Each row is where one point has got to under a steady rotation. How many steps took it there?
The counts run from 0 to 446.
[ 28 -51 -20  -2 -35 -56  16  -3  11  27  36  -9 -27  -4   7  15  42   7
 -12  15   5  -7  -6  -8  16  46  28  17 -41   2 -28  12 -25 -53  -8   1
  15 -10   9  -5  26  20]	103
[ 18 -45 -36   8 -37   0 -15 -23  10   6  20   5 -50  23   0  19  12 -20
 -37 -16  13 -11 -19 -31 -17  47   7 -10 -23  25 -26   7 -24 -21  16   7
  29 -39  16 -27  33  30]	87
[ 24 -33 -28  -3 -25 -38  23 -11   6  42  27  -2 -37  -2   4  37  33   0
 -17  10  16  -8  11 -25  36  53  27  13 -20  10 -15  24 -15 -45  11  -1
  22   0 -13  -1  19  12]	104
[-19 -31   3   0 -34 -43  14 -32 -19  14  45  -4 -40 -13 -12  19  52 -24
  11 -45   7 -13  -2 -25   3  34 -15 -31  -4   4 -42 -34   1 -28  -8   2
  10 -11  17 -14  15  28]	213
[-26 -44   0  33 -49 -25  -6  -8   0   0 -13 -27  -3 -14   8  46  14 -12
 -35 -59   8  -5 -18 -50   6  27 -25  12 -10  -9 -50  26  -9 -34  -6   4
   0   8  16  -2 -18  21]	353
[ 18 -33 -16 -12 -22 -41  11  13  28  22  28 -17 -51  21  -3  37  13 -14
  -6   2 -19  -4   5 -18  48  55   0 -19 -29 -24 -16  23 -15 -12  25 -12
  27  -4 -33  10   5  29]	127
[ 15 -47  -1  14 -55 -49 -24  -5   1 -24  -7 -17 -39 -10   0  26  32 -19
   6  -4 -41  -3  -4 -31  -4  34 -18  -2 -23 -32 -10   0  13  -9  -4 -32
  11  17  -8  25 -18  20]	306
[  3 -17   0  33 -38 -25 -14  16  -1  55  41  -6 -34   9  -6 -10  39   1
  -5 -14 -19  -5  27 -17  14  51   4 -38 -23 -15  35  11 -33 -22  31 -14
  15   5  11   7 -25  49]	143
[ 32 -29 -22  20 -59 -26 -40  27  30  10  -9 -44 -49 -16  19  22  11  -1
 -22 -10 -25  -8  -3 -49   1  43   8  24 -20 -13  23   3  -8 -33  22 -18
   9  -6 -11   7   5  27]	136
[  9 -20 -23  12 -10  -9   7 -28  -2  29  21  -1 -64  26 -10  25  40  -2
 -15 -12 -29 -24  13  -5  31  45  11 -13   0 -19  15  -6 -33 -33  30 -34
  41  -9 -21 -27   0  19]	428
[ -7 -37 -16  -1 -51 -16 -34 -37  -9 -12   7   7 -29   3   3  40  38  10
 -41 -47 -23  -2 -18 -23 -41   4  -8 -10 -20 -14 -30 -39 -27 -46 -17  12
 -17 -14  10 -14  16  30]	222
[-18 -23  -6  69 -29 -29 -19 -21  -9  30  32 -27 -37   2  24  21  30   1
 -15 -48  13 -38  12 -26  -1  12  16   1 -12 -39  34   5 -11 -16   0  -5
  36   7  -1 -19  -7  29]	13
[  7 -12 -14   6 -27 -28   0 -12  -6  41  48   5 -59  26  10  13  47 -15
 -24  -4 -19  -1   9 -24  42  54 -11 -28 -29 -12  27  11 -13 -13  33 -14
  19 -17  -5 -35 -20  19]	124
[ -9 -11  -3  -6 -19 -44  -6   2   8  34  28 -17 -34 -11  31  26  24  11
 -21 -54  17 -14  -9 -38   0  54   8  20  14 -15 -28 -29 -26 -58  -3 -13
  -8 -25   1 -35  20  19]	228
[-37 -28  25   5 -53 -50 -23  -9 -21   9  13  -7 -14  -8  15   7  30  -7
 -11 -50 -21  -7   8 -33 -30  27 -13 -14  -3 -28 -35  -4 -23 -32 -15 -12
 -23   7  26  -8 -25  48]	356
[ 28 -25  -1 -18 -36 -26 -26  13   3  25  15  -4 -42  -1  34  16  58   2
 -27 -17 -22   2 -32 -25  -1  42  -3  -7 -22 -22  11 -28 -22 -62  -5 -29
 -11 -18   7 -25  -3  18]	421
[  9 -50 -22 -15 -61 -16 -10 -13 -13 -10  16  12 -21  28   7  23  40 -10
 -29  20 -33  17  -9 -32 -18  41  -6 -19 -37 -11 -12  -6 -39 -12  12 -15
  24  -1   3  24   7  54]	111
[-19 -43  -8  15 -43 -31 -10 -21 -29  19   9 -17  -5 -18   0  51  33  31
 -15 -50  -7  -8  12 -32 -27  10  -2   7  -6 -16 -10 -32 -23 -42 -17   7
 -15  16   8  17   6  33]	204
[ 26 -29 -14 -16 -19 -58 -18  -4  24  28  27  -9 -55   9  10  23  32  26
 -10   5 -31 -15  23  -8  20  41  12   3 -15 -41  18 -13 -15 -46   5 -23
  -1   1 -31  -8   3  11]	274
[  2 -25 -10  -3 -37 -46  -6 -23 -11   6  49   5 -39  21  -9  10  34  10
  -2 -20 -29 -16   6 -10 -26  37  11   6 -13 -18 -16 -41 -45 -37  -4  11
   7 -23   2 -24  37  30]	79
[ 10 -34 -16  54 -50 -10 -38   8  19  12  -6 -33 -35  10  15  21  11   2
 -35  -6 -14  -2 -14 -40   3  33   8  14 -38 -19  28  33 -38 -32  29   0
  19 -20 -12 -12  -3  16]	137
[-13 -31 -33   2 -39 -12 -18 -48   8 -16 -10  -5 -45  19   6  59   1  -2
 -35 -56   5 -25   2 -46 -17  27  -6   4   8  -1 -23 -19  -7  -6  12   5
  18  -6 -23  -8  26  35]	220
[ 28 -63 -25  32 -70 -33 -22  -3  -1   1  14 -22 -20 -14  -9  24  32  -3
   5  -6 -15   5 -19 -18 -13   0   0 -25 -63 -11   6  10   4 -21   7  -3
  17   2  13  44   3  31]	153
[-13 -43 -28  -1  -8 -27  16 -34  30   9  16   1 -48  18 -12  28   9   0
 -18 -21   0 -16   9   7  -2  44  19 -24   3  -1 -46  12 -46 -28   8   5
  45 -11 -13 -27  11  33]	234
[  8 -29  -3  12 -27 -17 -17 -30 -12  15  29  11 -43  31  -5  16  45   9
 -25  -1 -50  -4   3  -4 -16  28  -8 -11 -34 -42  11 -20 -56 -35  11  -8
  21 -24 -16 -32 -14  13]	272
[  1 -32 -12  -8 -19 -16  -3 -16   2  35 -10 -10 -30   1  32  35  35   7
 -43 -29   2   1  -7 -50  11  66   6  26  20   3 -18   1 -33 -50  13 -28
  -8  -7   1 -20  -3  18]	247
[ -1 -45 -16   8 -48   4 -11  -9 -15   9  14   1 -10   3  19  16  49  -3
 -40 -11  -8  11 -30 -38 -22  31  12   8 -17   8 -21 -20 -48 -55   3  -1
   1 -23  34  -9  19  25]	245
[ 20 -21  -6   6 -55 -45 -12   2   4  36  52 -24 -37   2  23   3  47   0
  -2   0 -26  -3  -5 -33  21  37   4  17 -40 -28  10  -6 -22 -50   0  -7
  -3 -21   5 -22   7  10]	121
[-28 -31  -9  48 -41 -24 -39 -29  -2  -8 -14  -8 -25   2  11  27   6  -4
 -31 -48  -3 -28  14 -28 -50  24   5  10   2 -11 -14   9 -29 -20  -3 -15
   9   7  -1 -14  -2  42]	202
[-13 -29  -7  37 -21 -41  -3 -19   2  25  20 -14 -64 -14  14  24  33 -34
  -6 -58   6 -32  -2 -11  28  29  -3 -21 -10 -17  -8  29  23 -12   6  -9
  27   6  10 -32 -31  20]	17
[  1 -28  -9  46 -59  -9 -57  10   1  26   4 -10 -38 -13  10  11  17   6
 -28 -46 -13 -16  11 -28 -35  35 -15 -35 -20  10  30   0  -7 -10  15  -4
 -11   2  21   6 -11  46]	332
[  6 -34  -4 -11 -37 -39 -19   7  10   5 -11  -8 -26   2  11  11  25  11
 -23   3 -39   1   4 -38 -32  68  13  22  10  -7 -23 -20 -46 -49  10 -35
   1  -5  -9  -9  13  37]	94
[ -2 -37 -15   6 -30 -32 -21 -13  10  -1  -9  -8 -25  15  11  30  11  12
 -44  -1 -25  -4   3 -27 -13  59  15  35  -1 -19 -25  17 -70 -52  13 -14
  20 -15 -22 -20   5  20]	95
[ 10 -41 -23  35 -53 -19 -29 -14   3  -1  -7  -7 -40  16  11  50   2   0
 -36 -21 -26 -17  18 -37  -5  25 -13 -16 -30 -24  24  25 -13   8  15 -18
  22  24 -28  21 -22  40]	308
[-15 -36 -17  30 -59 -17 -18   9 -26  11   4 -26 -14 -12  -1  21  39  -9
  -8 -36 -23  -1  -2 -52 -23  25  -5 -30  -7 -22  15 -12 -14 -11  20 -29
  22   7   8  36 -16  62]	5
[ 30 -64 -36 -16 -37 -29 -15  -4  30   2 -13  -2 -39   3  11  41  12  21
 -43 -13   7  -3 -17 -31 -20  28  24  10 -11  12 -30   8 -23 -56  -2 -16
  -5  -8  -4   0  17  29]	242
[-28 -43 -14  33 -40 -10 -21 -32 -16  -6 -10  -3 -40 -13 -17  21  29 -34
 -14 -49 -10  -6   6 -33 -36  21 -18 -39   1  12 -29  -3  -6 -14  11 -12
  28   0  24  -3 -24  43]	198
[ 12 -40 -17  -6 -35 -19 -15 -49  -6  13  33  26 -67  11 -13  16  39  -5
 -15  -6 -12 -16  -2   2 -21  24  12 -24 -21  17 -14 -10 -18 -44   0  21
  18 -30  13 -46  25  20]	83
[  8 -54 -41  33 -50   2 -26 -26  -3  -3  -1   0 -33  -2 -11  45   1  16
 -27 -53   7  -7  -2 -13 -45   9   2 -27 -16  13 -17 -14 -27 -18   2  -1
  20  -4  12  15  17  50]	46
[-13 -20 -12  51 -29  -5 -25 -16   7  30   7 -16 -29  -6  16  58   8  20
 -37 -86   3 -39   5 -18   0  21  -9  -1  -8 -25  21   1 -26 -26   4   5
   1 -11 -14 -25  -8  19]	31
